These are runs of 8 systems, one row a step. Runs of the same system follow the same rule from any start.
seq 1, j_164 (11 x 20):
[[ 20 -32  36  68  52  18  22  14  37 -31  46 -28  -3  48  39  26 -56  32
  -24  -7]
 [ 26 -19  53  53  -1  19 -45  25  23 -17  33  17 -63  -1  -3 -20 -69   3
   19  64]
 [ 23 -39  43  44  26 -11 -44  55  12 -34  26  62  31  64  18 -17   0  35
    2  19]
 [  1 -40  -6  44  33  26 -70  36  38  28 -22  70 -47  24   3  -3 -45  -8
  -18 -25]
 [ 31  -4  57  25  24  31 -36   1  39  34 -35  73  12  64 -33 -18  35 -26
    2  37]
 [-11 -60 -15  71  22 -44  -4   6  50  72 -53  34  26  25 -29   4  -6   2
  -18  -1]
 [-24 -21  -2  -2 -22 -19 -47  16  18  49 -56  58   1 -16 -54 -37  20 -49
   44  56]
 [-34 -31 -52  -7   4 -35  -6  17 -21  26 -62  55  78  38 -30 -15  55 -11
  -19 -18]
 [-35  17 -64 -30  -3   1 -28 -21  -7  73 -89   9  -9 -20 -28  14  14 -59
   -2 -25]
 [  7  42  -9 -34 -19 -16  40 -47  -9  32 -69 -17  58   2 -26 -26  76 -23
    2  17]
 [-34   2 -57 -14 -15 -72  49 -26  -7  38 -41 -44  32 -72  -4  11   1 -24
   -7 -36]]
seq 2, j_380:
[[ -3  26   4 -27  57  22  50  -4  58  22 -17 -52  25   2  24 -29  31 -37
  -31 -79]
 [ 15  23  -1   1 -15 -13  53 -36  12  47 -15 -21  70 -41 -17  51 -37 -80
    1   8]
 [ 10  11 -33 -16 -76 -70 -10 -34 -45  14 -39  47  42 -12 -17  14  37  17
    9  42]
 [-43 -32 -40 -25 -11 -75 -48  15  14  14   0  40 -71 -32  13 -18  38  30
  -10 -37]
 [-42   1  -6 -61  22  57  39 -17  21 -31  30  -4 -68 -31   5 -19  15 -44
  -23 -50]
 [  7  25  11  11  32  17  77 -72 -29  -6   5 -44   3  15  -6  74 -13 -26
  -52  -4]
 [  9  37  -7   3 -39 -67 -32 -28 -35  18  -1 -51  -8  12  -7  39 -15 -12
   10  98]
 [  9  22 -24 -33 -44 -65 -57  53 -42 -27  54  -8  -9  -7  11 -51  14  43
  -19  -2]
 [ -5 -11  -6 -13   7  40 -25  38  -8 -29  65  36 -50 -37  23  23 -54   4
  -17 -77]
 [ 34  19  54  12   1 101  35 -54 -11 -34  12  24 -46  15  -7  42 -11  16
    2   9]
 [ 22  -6  55  56  19 -34  15 -28  17  -4   9 -56 -12  51  11  26  15  57
   18  70]]
seq 3, j_91 (11 x 20):
[[ 21  55  -7   2  23 -12  15 -55 -27 -42 -50 -69 -49  -1  54 -13  -1  20
  -26  18]
 [  7  10  30  14  50 -71  27  29 -24 -22  53 -64  14 -34  13   1 -18  19
  -36 -54]
 [ -4 -17  18  10 -25  23  32   8  -5 -65  37 -10 -36 -88  28 -12 -64  28
   42 -11]
 [-12 -21  23   1   0  32 -14  32 -89 -61  63  37 -27  16 -56  -4   3  39
  -23   8]
 [-29 -38  10  14  39  43 -47  21  36 -24  31  -8 -84  61  35  26 -12  20
   15  17]
 [ 27  18  16  51  26  28 -15  15  -2  -4   0 -66 -21  53 -23 -61 -41 -13
  -36  70]
 [ 32 -16  37  63  17 -13 -20  63  27  27  28 -35  62  17   3  22 -48  34
   42  -5]
 [ 53   0  16  47 -50  34 -26  25  10  17 -31  43  -5 -44 -21 -68 -29  55
   35  -3]
 [  8 -19  73  -2  29  28 -19  34  14  14  13  79  18  26 -55 -18  69  10
   21 -22]
 [-38 -62 -15  22   7  52  23 -14  91  43 -32  29 -32  29 -19 -24  14 -26
    5   8]
 [ -8   2   6  10  -8 -20  -1 -10   1  62 -22  -7  42  27 -73   8   9 -72
    2  79]]
seq 4, j_232:
[[-22  27 -17 -18  58 -43 -25 -11 -37 -28 -76   6   6 -22  22 -17 -19 -92
  -25  17]
 [ 23  52  -1 -21  48 -35  -6 -27  -7 -35 -68  17   1 -34  66 -28  -5 -54
  -38 -34]
 [ 27  30  38 -27  40 -41  37 -36  34 -24  -7  40  -5 -43  47 -25  20 -54
  -53 -49]
 [ 11 -11  20 -19  -3 -27  51 -48  55 -46  34  58 -32 -30  57  -8   1 -37
  -49 -13]
 [  5 -12   0 -17 -32 -27  17 -22  44 -32  70  38 -45  14  29 -35  -7 -38
  -74  36]
 [ 13  11 -26 -31 -36  -8 -37  10  48 -12  71   4 -29  56  56  -6 -20 -30
  -52  33]
 [ 54  50 -24 -23 -58   8 -41  23  31  29  76 -22   2  37  34  -5 -25  -3
  -47  -9]
 [ 62  42  17 -21 -62  -5 -18  12  32  45  82  -9  27  20  20  45   8  36
    3 -23]
 [ 44   1  13   8 -80   0  14   1  28  37  66   1  11   8  -8  23  30  95
   21 -18]
 [-14 -41   7   2 -57  23   5  20  22  37  61   2  -2  36 -50  16  54  77
   42  12]
 [-41 -44 -40  12 -45  63  -4  22 -11  29  22 -31  -6  48 -53  26  10  58
   39  22]]
seq 5, j_232 (11 x 20):
[[-54 -13   9 -50  79 -13   3  19   6 -11  24   3 -15  20  -2  15  60 -42
  -31 -63]
 [  2  14 -21 -10 -10  65  48 -49 -18 -52   8 -10 -62 -42  33  17 -57  -9
  -31 -25]
 [ 13  20  60   3  18 -64  23  -5 -32 -32  76 -32  -6   0 -25  -2  -7 -35
  -44  54]
 [ -7 -16 -22   3  -4 -50 -37  26  22 -56  15 -13 -30  -9  98 -11 -31  46
   22  -1]
 [ 30  18  17 -18   0  21 -26  70 -10  -7  66  29  11  -4 -27 -74  -4  -4
  -48 -56]
 [ 19 -12  26  13  18  36 -18  -3  12  -5  48  49  -9  38  33 107 -28  13
   -4 -37]
 [ 68  12  47  65 -38  19  18 -18  14  20  35 -19 -51 -15 -35 -38 -40  51
  -27  28]
 [-14 -46  44  18  10 -26 -11  51  63   6  47 -17  44  43  11  11  10   5
   67  50]
 [  2 -38 -74  35 -63  29 -26  48   8  34 -16  23  20 -14 -13 -37 -55  36
    4 -25]
 [ 16  21  35 -10   1  34 -61  24 -29  47   1  56  29  44 -70  41  26 -34
   22  21]
 [ 34   6 -17  60  -1  28   9 -45  12  36 -87 -23   6  35  22  40  -8  65
   14   0]]
seq 6, j_971 (11 x 20):
[[  31   41   14   -8  -46  -11  -30  -54  -11   58  -21   27  -25   19
   -52   18   26  -36   -6   78]
 [   8   25  -33  -16  -23  -58  -30   10   29   53   -6  -69   12   33
    32    2   55   63   14  -20]
 [  -2   23    1  -19   21   39   28    7   74   53   -8  -52   19  -49
    10   -3  -29  -72   20  -53]
 [ -10    0  -11  -32  -42   18   83  -49  -38   -1    3   32   60  -24
   -42   46   45   -5    1  -21]
 [ -49  -18  -22   -8  -12  -71  -16  -40  -15   28   11  -19  -81  -32
   -12   76    4    3    7   26]
 [ -18   47  -16  -45   -7   20   -1   -4   -1  -21  -23 -103  -32    2
    17  -64   26  -10   31   44]
 [ -35  -11  -56  -23   26   36   33   35  -17  -30   34  -50   50   22
    35   33  -24   -7  -22  -75]
 [  18   23    4   12  -14   44   19  -38  -66  -18    0   24  -18  -52
   -30   53  -76  -44  -16   10]
 [   7   18   10   -4  -29  -59  -13    1  -86  -42   26  -14  -31  -24
   -17   -9   31   90    0   12]
 [ -25  -14   16   -3   47   -4  -30   41   37  -43   12  -42  -67  -41
    61  -37  -34    4   36  -23]
 [  -8  -19    7   -3   17  101   50   19  -16  -70    7   27   29   13
   -15  -64   -9  -16  -16  -15]]
seq 7, j_965, 11 rows:
[[  8 -23  51  25  59  59 -61  19  20 -17 -13  68 -54  39  15  24 -10   2
   21  -6]
 [ 36 -19  20  92  27  22  26 -21   5   6 -76  23   1   9 -31 -53 -32  17
  -34  23]
 [ 14 -45  51  44  21 -54 -37  37  35   9   7  90  29  -9  -1   7 -24 -21
   15  14]
 [ -5 -30 -32  12 -41   0  -6  -8   3 -31 -74  77  15   1   6 -82  20  11
    8  40]
 [-11 -33  15 -15  29 -20  -4  21   6   3  25 102   0   7 -37 -28  47 -26
  -62 -51]
 [ -3  -7 -25 -13  -9  53  27 -54  70  20 -64  58  -1  16  28 -12   9 -65
  -18   0]
 [ 16   6   4   4 -13 -69  36 -18  25  63   8  18  37 -22 -50 -28  15 -63
  -64   4]
 [-16   5 -32 -62 -40 -46  -4  -6  59  12 -14  27  55   3  62  13  38 -47
   35  10]
 [ -9  36 -54 -64 -43 -23  27  -5 -29   7   4 -16  11 -41 -23 -65  42 -15
  -46 -38]
 [-12  29   6 -80   7  22  29 -26  19  -2  51   1  12   5  25  72  40 -49
   -5 -50]
 [  7  46 -43 -18 -40  -3  51 -65   9  38 -12 -86 -31 -30   6   8 -14 -19
  -35   4]]
seq 8, j_164, 11 rows:
[[ 64  25  41  27  36  47 -19  25 -36 -43  23  47  11  34  14  -7 -21  32
  -49 -54]
 [ 37  -6  52  51  40  37 -12 -21  59  24 -12  18 -45   9  36  63 -36  15
   21 -24]
 [ 20 -39  81  56  14 -15  20 -17  51 -14   6  37 -43   9 -17 -50  18  26
    4  62]
 [-53 -82  11  36  44 -46 -23  67  33  -1  28  31  20  15 -13  -1 -24 -27
   11  16]
 [-24 -31 -44  10 -11  65 -61  36 -18  -7 -32  64 -11  52 -27 -31 -24 -30
   -5  40]
 [ 31  25  -7  21  38 -15 -65  12 -26  48 -57  28  37  82 -19  25  25  -4
  -36  -5]
 [ 27  11 -15  32  -7  -5 -21 -13  71  82 -98   2   4 -18   9 -30   3  -1
   24 -17]
 [ 14  -5  43   1  -9 -55  31 -11  13  26 -36  64  47 -57 -49 -49  40 -39
    5   8]
 [-74 -63 -58 -20  -9 -32  32 -15   4   8 -39  52  39 -21  -2  49  16 -36
   21 -14]
 [-50  11 -55 -58 -18  -3 -13 -41 -44   0 -37   5 -50  15 -31  -9  52 -38
  -22  40]
 [-17  43 -48 -42  16 -30   8   4  -1  32 -23 -92  55  42  13  -4  44 -31
  -19 -14]]
seq 9, j_965 (11 x 20):
[[ -2 -18 -19 -10 -41  82   7 -17  15  -5  38  23 -24  17  25  90 -23  33
   32 -23]
 [ 18   3  19  40 -30  12  24 -23   7  47  32 -62 -64   9 -69 -29   2  46
  -25  40]
 [-23 -46  26  23  38 -10  -8  53  64  10  41 -44  38  55  26  33   7  22
   55   6]
 [-29 -21 -65  24 -33  39 -16  52 -31  10 -42 -36  17 -30 -37 -57 -45  25
   35  -2]
 [-23 -23  46  -8  16  25 -24  31 -56   7  34  51  15  21 -79  63  41  15
   36  -9]
 [-14 -19 -20  32  11  26  -7 -44  29  40 -88   3 -68   5   2  15  29  56
   23 -18]
 [ -3  -6  87  32  78 -21  -2  29  29  29  -2 -29 -11 -22 -57 -46  15 -37
   17   5]
 [-45 -49 -27  25  27 -17  19   4   1 -30 -85  17  64 -18  36  26 -26 -18
   59  10]
 [-20   6 -11 -13  -7 -47 -56  15 -75   2 -23  51 -44 -52 -63 -29   2 -24
  -14  17]
 [ -5  12  33 -29  57   8 -12 -35  -5 -38 -49  55  -4  61  37  30  78  -5
    0   0]
 [ 31  25  -9  31  43 -19   5 -23  23  26 -63  -3 -38 -45  17 -46 -35 -30
  -68 -56]]
seq 10, j_623, 11 rows:
[[ -36  -40  -18   32    7   -4  -66   59   16   11    4  -28  -58   20
   -23  -59  -33    2   13   56]
 [  -9   27  -10  -18   51   55  -55   35  -45  -30  -43  -14   42   85
    11   10    9  -26   19   17]
 [  29   54  -41   11  -16   42  -43    3  -46   51  -49  -37  -28  -34
   -22   15  -48   16   -1  -46]
 [  10   45   63  -35    3   36   23  -43    7   17  -43  -18   -9  -39
   -32   -4   61  -12   75   15]
 [ -25  -41  -47   39   -6  -22   57  -50   16    9 -100    2   -2  -26
     8  -23   18   44   -3  -11]
 [ -76  -38  -15  -38   27  -25  -11   -6   15  -14   -9   21  -73  -17
   -19  -40   29  -69  -11   35]
 [  -3   20  -52   -3    5    3   16  -37  -51  -32  -25   -2   23   75
    12    2   -7  -44  -87   45]
 [  30   73  -17  -31  -12  -58  -43   -2    1   36   13  -58  -26  -38
    28   -3  -36  -53  -31   -4]
 [  42   56   25  -43  -27   16   50  -14    3  -35   -9   -1   91  -39
    35  -24   10  -42   29   -7]
 [   5  -19  -22    5  -25  -75   28   -9    0   31  -18   55   29  -81
    -6   12   13   24  -16  -78]
 [ -20  -35   30  -45  -38    2   36  -33   35  -34   67   81  -38   -9
    -2   11   46  -13   -3   17]]
seq 11, j_280 (11 x 20):
[[ -6 -18   5   1 -19 -35  -9  11  26  12 -28  -3  -2 -36  28   2  55  97
   82 -41]
 [-69 -38  15 -37  31  54  19  12  -4 -18  -6  15 -37 -36 -43  -6  54   9
   54 -46]
 [-38 -57 -20  51  23  75  49 -28 -27   0 -32   7 -12  40 -55  39 -10  23
  -13   8]
 [-20 -18  -7  50  25 -26 -43  26 -35  69 -14 -38  -2  33 -78  38 -27  -7
   -4  39]
 [ -1  21  -4  15  12 -35 -39  25 -28   0 -88 -36  58   5   6 -33   3 -11
   62  59]
 [ 17  38 -13  -5  22 -11 -13  15 -49  -8 -85  20  27 -72  -3 -50  -1  -1
    2 -71]
 [ 29  37  48 -11   3  18  28 -74 -40 -13 -42  61 -43 -54 -32  18  19 -22
  -14  -1]
 [ 17 -12  49  49  39 -59  48 -55  11  10  -1  -3 -45   8 -27 -10  32  23
  -65  18]
 [-44 -23  23  -1  65 -66   1  13  18 -32  13 -25 -10  10   8 -24  -9 -79
  -26  51]
 [ 11  -8 -40  20  -7   2  -2  31 -12 -59 -14  24  42  15  34 -74 -65 -45
  -54  29]
 [ 63  59  -9 -24 -28  -7 -61   8 -21  16  16  67  15  10  17  11 -26 -39
  -61 -25]]
seq 12, j_380, 11 rows:
[[ 16  12  16 -12   5 -38 -69 -21 -30 -36 -36  97 -56  10  33   9  26   6
  -14  21]
 [ 14   5  22  -5  25 -11   2 -19  68 -37   8  -3 -87  -9  72 -58   2   6
  -35 -13]
 [  5  -8  38   0  21  18  69 -14  39 -41  75 -12  10  11  14 -10 -34 -67
  -50  22]
 [ 20  -7 -41  31 -42   4  12 -20 -20 -12  11  11  52  77  15  43 -48 -16
  -46  68]
 [ 27   9 -14   4 -38 -29 -96  26   7  45  19  41 -23  71 -11  -3  15  15
  -28  42]
 [ 20  17  -1 -45 -14  29 -40  43  69  10  54   5 -15  28  53 -27  32  24
    2 -60]
 [ 33  -8  31  12 -17  70  63 -11  62  37  64  -1  12 -14 -14  32 -23   1
  -10 -58]
 [ -2 -23  15  18 -47  24  45 -40  10  28  14   2  44  37 -35  74  25  24
   46  55]
 [-31 -35 -39  21 -38 -44 -23  21   3  52  -6 -36  -2  36 -44 -15  50  76
   21  32]
 [-59 -15 -28 -47  16  16 -35  78   3  29  33 -36  -4  -6 -38 -25  32  -3
   29 -58]
 [  0  29 -19 -16  17  86  33  -2 -30  21 -23 -29  26 -28 -27  34  -8  -2
    9 -93]]
seq 13, j_280:
[[-39  -7 -72 -19 -34 -15  40 -58 -56 -29 -28 -13   9  38   1  24  19  -9
  -44  51]
 [ -7  40 -61 -18  -9 -39 -29  10 -54  25  11 -73 -30  23 -25 -27   1   2
  -76   1]
 [ 15  77  -7 -53 -10   3   6 -21 -53 -47  -1 -78  29  15  33   2   4 -31
    2  42]
 [ 39  44 -17   8 -14 -24  26  -7 -48 -36  24 -62 -10 -52  35 -14 -43  52
  -43 -53]
 [ 10  34  55 -41 -11 -19   4 -15 -57 -63  82  -2 -42 -37   6  42   0   5
    8  17]
 [ 15 -15  27  31  14  -3  14  -4  -9 -77  50 -22 -50  31  46 -15  -1  91
  -22   5]
 [-13  -2  48 -12  62  30 -39  61  -9 -43  85 -23 -35  26   7  15 -26 -20
    0 -14]
 [ 38  -9  28  51  -3  73 -11  28  12 -48  22  -3  17  40  43   9 -72  25
   30  28]
 [ 43   1  47  29  11  -1 -63  70  12  29  49  28  17 -11  -4  31 -35  31
   31 -55]
 [ 21 -12  63   6  -7  36 -29   8  55 -13 -16  50  -8  -9  35  15  14  30
  104  16]
 [ -6 -55  38  36  35  33  17  36  54  26  -4  47   2 -15 -25 -21  27  47
   26 -81]]
seq 14, j_971:
[[-25  -8 -32  12  10  39  46 -38  19 -15  27 -87 -65  17  30  26 -46   1
  -37   6]
 [ 16  36   4 -21 -35  29  42   3 -46 -44  83 -64  27   7 -12  -3 -40 -24
  -27  36]
 [  7   3 -36 -16 -66  -7 -26  26 -43 -35  64   6  -6 -36  35  44 -59  39
   12 -18]
 [  7  22  28 -17 -17  55 -44  36 -35 -13  31   0 -76 -61 -38 -32 -21  24
   37 -20]
 [-11 -30  44  12  32  60  19  20 -13 -62  26  -4 -21  13   9   7  29  91
   47 -38]
 [-30 -75  32  74  39  36  37  18  12 -32  28  -7 -31   0 -27  -2 -66   7
    7  35]
 [ -4 -24  25  20 -18  -2 -11  35 -38 -62  26  22  47  43 -16 -24 -13   0
   27  98]
 [-11 -36 -44  31 -12 -17 -95  74 -10   4 -11  36  16  31  16  -7 -45  21
   22  11]
 [ 39  29  40  21  35  58 -68  51  -9  22 -57  33  21   9 -30 -38  -5  -9
   36 -16]
 [ 23 -33  35  65  46 -14  16   9   4  15 -54  39  57  13 -12  18  27  71
   14 -54]
 [ -6 -41  58  58  46 -65  17 -12  45  26 -45  33   3 -36 -29 -16  -5 -41
   13  37]]
seq 15, j_91 (11 x 20):
[[ -35  -72  -22   42  -26  -56   17    9   70   54   38  -10  -33    0
   -26  -14   -9   14  -20   22]
 [  -6   19   18  -32  -44   -7  -33   31    1   -7    5   -5   42   -9
   -15  -36   -1  -54   72   94]
 [ -14  -18  -74    2  -11   38  -21   46  -23    7  -45   19   85   60
     7    2   15   36    7  -45]
 [  23   51   12   -9   27   29  -49  -27   10   67  -78    1  -57  -22
   -16   15   21  -13   17  -39]
 [  17   -7   51   34   42  -49   79  -53   25   -5  -38    0   33    7
    -4  -16   61   20  -26    2]
 [ -44  -45  -21   -8  -16  -74   22   19   44   37   27    5   -2  -83
   -14   -8  -25  -46    1  -24]
 [ -20    3  -11  -41  -46   24   16  -14  -56  -64  -20   45   42  -28
    -3    5   -2  -40   50   59]
 [ -34  -15  -79  -21   13    2  -47   12  -49    2  -18   38   -2   59
     5   52   20   15  -50  -49]
 [  19   59   20  -15   43    5  -26  -53   23    2  -58  -32  -70    2
    55   11    0  -42   -8   14]
 [  31    8   15   40   32  -57   72  -13   -9  -18   17  -46   60    3
     9  -17  -17    1  -73  -18]
 [   7   -8    6   -1  -42  -27   -1   20   14    1   52    8  -12 -101
    20   33  -70   -4   34  -34]]
seq 16, j_623:
[[-58 -43 -14 -24  40  12  28  -5  49  -7 -17  26  -9 -45  36  46 -16 -61
   28 -53]
 [ -8 -28  -6  24 -43  -2  35 -14 -62  -6  29  47   8  -4 -88 -12 -16 -16
  -46  53]
 [ 10  24   8 -13   2 -87 -53 -21   6   2  12 -17 -32  45  53  52  38  26
    0  37]
 [ 26  22 -18 -14 -20  57  14  38  32 -47  27 -40   9  -6  54 -95 -39   1
  -16 -20]
 [ -3   2  35   2  74 -19  10  30 -15  36  -6  13  68 -17 -38  41  11 -45
   -8 -77]
 [ 11 -19  -7  14 -76  30  16 -41  -7   0  22  51 -26 -43  -3  73 -51  15
   30  28]
 [ 17  -5  53  11 -16 -63  -9  14   7   4  23  -1 -13  13 -33 -67  75  66
    7  45]
 [-28 -31 -35  -3  44  28  -5  13  57 -38 -20  -1  -3  50  95   9  -1  15
   -3 -46]
 [ -7 -10   1  17  17  53  -5  49 -27  28  42   2 -10 -13 -85 -31 -55 -56
  -45 -21]
 [ 22  29  34  11   3 -16 -19 -33 -29  24 -15  -4  31  38  -5 111   6  -4
   38  48]
 [ 30  12 -18  19 -70  -7 -18  16  15  -3 -15 -32 -27 -46  23 -71 -23  72
   41  18]]

Name the system that made each run.
seq 17 (2 x 20):
[[ 43  39  25  -7  -6  51 -85  57  -2  17  11  -5  16  50   9   9  16  48
   53 -15]
 [ 53   9  52  34  -6  36  -3  40  49  32  15 -14  14 -29   4 -20  -8  69
   52 -63]]
 : j_380
seq 18 (2 x 20):
[[ -18  -27  -35   33   37   10   14  -41   43   63 -102   34    4   15
    -7   22    5  -34  -20  -26]
 [ -24  -11  -28  -12  -45   10  -22  -21   23   37  -24   26  -45   -5
   -41  -29  -15  -74    2   85]]
 : j_623
seq 19, 2 rows:
[[-35 -28 -81  27  -5 -22 -21   4 -49   1 -54   1 -43 -46   6   8 -44  40
  -18 -48]
 [  1  51  72 -27  78  13 -10   7 -46 -45 -11 -25 -29 -20 -19 -30  23 -38
    8   0]]
 : j_971
seq 20:
[[ -8 -20  38 -26 -12 -26  -1  -4  41 -34  72  52 -65 -11   2 -46   9 -47
  -36  44]
 [-27 -32 -61   0   2  13  48 -15  31 -36  -8   1  34  79  44 -29   3 -29
  -67  20]]
 : j_965
seq 21, 2 rows:
[[ -2 -24 -45  21 -45  37  66 -62  14  -1 -13  -2  -8  52   6  17  33  65
  -34   6]
 [-49  -4   3 -32 -13 -13  -4   0  28  53  42 -67 -59   6 -60  -8  39 -30
   17  51]]
 : j_232
seq 22:
[[ 13  17  33  44  70 -40  33  -4 -44 -40 -40 -57   2 -52  13 -16 -35  17
  -10 -30]
 [ -8   1  35  -4  28  23  17  -1   3 -81 -34 -10   1 -57  60  -9 -45 -30
   69  22]]
 : j_164
seq 23 (2 x 20):
[[ 17  31  -9 -36 -46  41  41 -30   2  11  38 -22  37 -12  28  94  -6  11
   34 -38]
 [-19  -4 -14   2 -55   2  28 -21 -29  42  35 -42 -52 -75 -69  30 -22  23
   14  -3]]
 : j_971
seq 24 (2 x 20):
[[-45 -18 -42 -30 -16  16 -14  20 -47  -8 -46  58  40 -32 -45 -24 -15 -79
   13  18]
 [ 37  22 -51  20 -40   7 -11 -49 -37  33 -81  54   8  30 -19  -1  20  26
  -58  -4]]
 : j_280
seq 25 (2 x 20):
[[-20  13  -7  -5  41  58 -22  16   0 -14 -39 -66  18  93  13  -8  34   8
   39  42]
 [ 14   3 -17  51  38  -6 -28  50 -42  50 -25 -29  29 -22 -36  17 -45  33
  -15 -84]]
 : j_965
seq 26:
[[ 27  20  -6   1  30  10 -16  30  33  -9  64 -58 -11  71  55 -12 -11  19
  -57 -30]
 [ 56  45  38  22 -19  56  23   8  29  14  45 -82 -12 -30   5 -19 -64   5
   13  -2]]
 : j_91
seq 27:
[[  21   24   17  -20  -19   26   22   27    0  -50   41  -35   22   29
    -7 -107   10  -18  -25   48]
 [   6  -30  -22   45   35  -20  -13   45  -12   -3   27   20   67   39
    25   55  -62   -3  -41  -40]]
 : j_380
seq 28, 2 rows:
[[ -5   2  39  14  51 -49  30 -44 -51 -40 -76  45  30 -28  -5  23  28 -23
    7  15]
 [-27 -23   4  17  56 -42  18 -31  17 -33 -83  23 -53 -34  30 -61  25  -3
  -18  -7]]
 : j_232
seq 29, 2 rows:
[[-48 -73 -70  35  10 -37 -18  10  -6 -36 -33  44  10  43  43  19 -22  20
  -22  15]
 [ -6  26  -2 -38   1  21 -76  50 -39 -15  62   9 -61  23 -31 -35 -14 -39
  -41  19]]
 : j_623
